Each row is where one point has got to under a steady rotation. How many steps took it there?
The counts run from 0 to 633.
[116  79 121  92 117  76  79 137 152 124  88 151 163 130 142 114 148 141
 117 108  97 150 111  93 178 131 132 103 120 159 169 123 139 108 151] -> 291
[129 108  88 102 113 162 153 154 131 166 107  97 145 112 122  98 119 116
 189 123 134 150 160  90 111 119 110 158 124  79 120 100 129 138 129] -> 612
[171 114 164  96 154 155 107 142  92 134  58 112 145 121 144 139 139 104
  82 113 126 151 160 111 135 112 178 110 154 133 134 129 107  95 130] -> 423
[138 127 129  90 140 157  80 141 106 160 137  88 100 112 162 176 136 114
 134 152 169 175 164 129  87  98 175 131 127 142 114 139 116 126 122] -> 492
[120  69 116 111 126 173 151 149  72 107 109 141 106 153 145 137 115 121
 136 133 158 143 180 105 129 119 147 108 104 106 101 107  90 160 100] -> 609
[127  99 131 172 135 113  89 151 181 167 162 129 103 164 119 148 150  96
 165 134 134 123  85 106 125 168 113  95 109 131 126 106  93  85 123] -> 169
[102 128 119  91 115 108  97 119 134 109 115 174 118 130 116 151 102  68
 197 112 119 131 133 123 158 118  91 165 118 105 107 154 116  81 119] -> 514
[174  84 131 132 126 158 120 150 149 140 142 164 146 103 128 156 179 109
  84 144 108 145 144 132 123 143 185 122 117 147 131 112 144 103 193] -> 319
[124 118 115 126  96 127 126 162 132 210 117  94 127 147 145 133 148  97
 173 124 168 168 134 122 106 126 115 154 124  94 113 102  85 128  93] -> 273
[148 169 142 143 108 154 107 153 139  98 147 179 122 117 141  98 151  90
 122 146 151 164 110 130 180 127 100 158  85  87 110 130 149 145 104] -> 199
[119 129 144 130 151 152 133 166 119 100 123  95 103  92 140 135 177  92
 127 109 120 156 102 146 157 103 162 173 121  82 117 103  93 121 164] -> 42
[122 108 108 104 114 134 141 134 156 122 115 105 100  52 142  98 179 118
 122 106  88 142  95 102 129  91 117 111 113  85 134  96 154 116 165] -> 498
[172 126 139 115 112 147  91 156 140 142 100 186 154  66 130 138 132 188
  97 116 143 181 145 126 123 118 148 145  90 128 102 140 162 131 169] -> 425
[106 126 134 141 190  98 102 124 115  68 126 126 137 105 166 107 124 142
 150 143 166 116 137  95 119 172 163  89 131 119 131  84 119 140 143] -> 468
[129 142 142  88 136 118  50 128 129 100 145 165 161  88 160 118 120 177
 134 138 148 176 147 114 154 142 123 150 104 130 136 151 161 113 116] -> 360
[ 79  74 118  81 144 111 108 134 160  96 130 156 140 112 119 153 133 161
 170 106 136 150 161  90 110 153 101  77  96 123 115 141 113 134 157] -> 400
[140 133 172 162 117 164 127 146 150 136  74 123 163 124 108  99  82 109
 170  99 139 108 164 109 109 135 179  94 140 119 138 134 120 114 108] -> 584
[135 144 166 110 118 136  83 155 143  89 115 144 158 102 150  84 141 143
 128 131 128 168  89 106 178 131 137 130  97 139 149 171 160 142 119] -> 17
[125  79  97 135  93 127 122 127 118 123 119 187 104 143 102 169 110  96
 161 115  87  93 152 115 148 114 155 135 128 108 111 104 116  78 166] -> 449
[111  87 109 133  66 133 142 163 159 153 120  92 161 146 118  84 145  98
 215 141 148 147 128 114 138 136 124 157 115 116 138 116 108 147 117] -> 167
[115  93 115  84 115 119 101 141 138 164 157 130 114  97 138 172 139 160
 160 123 140 179 157 117  84 109 101 123  85 143 116 124  99 101 170] -> 218
[ 84 106 152 146 115 128 147 158 136 148  84  93 149 154 127  98  95 108
 197  99 159 110 129  89 124 138 130 108 109 110 160 127 122  98 105] -> 62
[153  90  93 152 143 158 142 161 132 165  94  93 129 153 115 124 134  91
 174 148 177 132 139  94  89 131 136 130 141 110 118  74 103 145 118] -> 613
[195 154 142 150 113 179  91 120 143 194 106 154 133 109 105 107  91 102
 162 137 138 126 137 111 102 126 115 138  97 122 113 109 142  88 125] -> 482
[140 165 154 102 175  92  99  97 128 132 133 148 161 120 138 146 142  62
 113 111 129 146 177 149 115 125 104 142  80 118 139 119 106  83 153] -> 590
[113 108 132 144 113 167 113 169 136 172 161  99  96 132 154  96 166  96
 144 127 130 119  95 118 136 149 151  91 129  86 119  91 102 146 110] -> 443
[116 101  71 118 128  83  73 127 154 186 108 133 115 138 147 141 140 109
 170 139 151 115 137 103 122 140 129 119 157 119 141  76 128 149 109] -> 339
[130 136 120 167 107 100 111 144 130 155  88 179  77 174 127 118 115 105
 181 113 124  96 117 130 154  99 141 136  97  88 108 138  92 136 155] -> 1
[109  91  90  86  94  91 108 119 101 130  79 126 130  99 152  97 169 131
 166 133 110 133  98 114 129  91 119 156 120 100 118 102 137 140 185] -> 393
[139 160 150 128 126  92  95 106 156 120 154 154 143 125 120 101 131 127
 157 124 113 125 120 125 116 143 110 123  48 129 120 156 105  80 184] -> 352
[114  83 121 173 109 142 142 167 139 131 113 100 121 146 119 118 162 104
 178 132 150 121 104  97  96 171 147  73 141 128 109  89  91 106 122] -> 508
[131 153 142 146 111  92  80 101 127  78 114 116  93 116 116  99 110 123
 175 101 101 111  76 116 124  69 147 114 130 105 124 118  91  99 156] -> 628
[159 138 138 126  97 142 123  97 107  98  75 127 156 125 148  67 110 114
 141 126 159 114 112  88 102  87 152 100 134  97 152  81 180 129 100] -> 365
[149 116 138 131 145  84  93 115 134  78 109 119 153 150 135 149 162  87
 109 136 163 141 108  98 135 122 168 114 138 164 181 113 144  62 109] -> 15
[157 173 156 135 141 114 114  96 138  93  92 162 149 103 103 131 102  65
 136 119 138 126 146 142 125  83 131 174  94 128 124 102 140  78 155] -> 591
[114 128 125 153 129  86  75 147 120 147  67 160 100 152 156 139 147 124
 121 140 174 101 103 118 151 178 153  64 149 121 118 111 116 126 102] -> 577
[106  95 117 112  92 113  84 151 158 158 164 122 149  90 131 169 120 124
 186 126 134 139 159 135 141 111 159 180 132 137 156 101 133  93 131] -> 623
[ 91  76 139 143 126 122 135 135 173  76 151 170 154 138  88 137 120 142
 187 115 151 116 131 110 118 185 123  84 109 105 117 122 138 132 152] -> 60
[ 95 132 167 141 144 104  81 143 124 102  95 125 102 168 119 160 120  78
 156 107 167 117  97 134 162 125 131 143 134 113 107 113  62 122 104] -> 172
[121 106 110 132 122 114 139 124 143 111 106 101  97 120 110 123 141  80
 182 120 122 131  64  85 131  89 124 127  94 140 166 107 159  83 142] -> 223
[104  99 110 149 121 170 145 159  90 135 140 115  96 123 155 138 116  83
 178 144 145 103 172 110 121 122 191 123 129 102 123  90 130 132 106] -> 99
[ 94 113 136 170 115 109 168 164 125  92  79 108 126 125 115 106 105 148
 195 105 167 111 137  86 111 141 149 113 127 106 120 110 101 111 119] -> 402
[144 146 162 147 141 170 107 149 127  87  79 169 112 142 124  91 104  94
 104 127 123 121 140  99 157 135 149  69 119 125 100 139 107 145  94] -> 475
